128 stands for zero in the data rows.
Here are some numbered points:
[158 123 165  97 113 110 142 125 118 144 105 108 110  78 134 134 159] 0
[129 162 152 126  23  84  78 191 190  71 177 100 170   9  44  51 189] 1
[105 156 116 158 174 120 117 137 137 138 166 135 137 193 163 153  55] 2
[104 198  86 201  81 127 144 134 154  97 162  98 147  75  71  84 112] 3
[122 150  94 151 185 139 139 123  95 129 117 139 108 220 213 174  64] 4
[139 140 135 131 106 118  98 153 138  96 161 129 119 132 131 123 135] 5
[118 106 106  77 206 136 131  80  89 141 105 143  86 182 203 188 108] 6
[105 147 123 165 147 168 190  21 115 174 136 115 114 218 141 161  74] 7
[116  98 122  61 150 123  98 125  98 130 122 195 128 157 130 122 116] 8
[135 135 148 135  45  87  79 178 186  70 169 106 159  20  62  90 162] 9
[126 103 147 100 128 132  92 142 109 118 121 167 127  86 103 102 177] 10
[135 137 131 139 140 129 120 144 146 128 123 105 137 131  98  94 101] 11
[118  98  55 163 196 150 186  72  77 173 116 130 136 243 161 169  54] 12
[111 103 104 121 200 163 149  92 106 156  90 135 109 192 144 133  96] 13
[147 159  94 134 108 121 159 124 136 111 149  63  92 155 161 157 138] 14
[140 118 145 110 138 117 136 119 113 161 105 162 109 142 172 155 128] 15
[139 153 145 143  69 118 109 150 156 115 148  87 152  90  77 100 162] 16
[ 91 116  69 180 223 185 169  56 103 193  85 143 179 229 112 141  54] 17
[131 119 131 144 108  87 124 165 172 110 162 123 150  98  76 111 145] 18
[122 101 133 128 130 116  97 151 123 125 135 168 161 132 138 102 116] 19
[147  94 139  65 168 141 140 114 117 153  96 128 101 195 168 164 122] 20
Which point above is nearest to each new point, looking only along the 3 directions in which the numbered points spread most? Its number follows each.
[118 161  75 192 144 162 168  78 153 141 138  68 163 186 125  92  95] 2
[100 115 123 107 139 131 146 117 107 170 116 145 143 227 134 145 115] 13
[135 186 104 193  69 177 171 122 124 109 116  95 192  64  65  68 116] 3
[131 100 162  82 148 112 126 118 113 145 120 161  96 110 180 148 147] 15
[155 103 153  84 152 121 146 115 104 175 101 149 119 121 150 147 152] 15
[171 149 121 140 128 136 163 107 116 121 132  72  56 157 183 201 126] 14
[111 125 104 175 116 145 116 120 154  97 148  99 163 106  76 108 129] 11
[140 132 145 137 106 151 149 110 130 140 122  93 113  81 124 128 144] 5
[132 144 109 126 105 101 120 126 138  91 163 140 161  76 115 116 114] 18
[ 72 111  70 143 190 152 149 114 108 125 116 135 153 156 106 143 105] 2
[115 148 131 148  87 123  87 180 167  94 170 153 162 138 104 115 122] 18
[136 106 161 126 123 138 132 123 114 144 101 160 142 108  95  94 151] 19
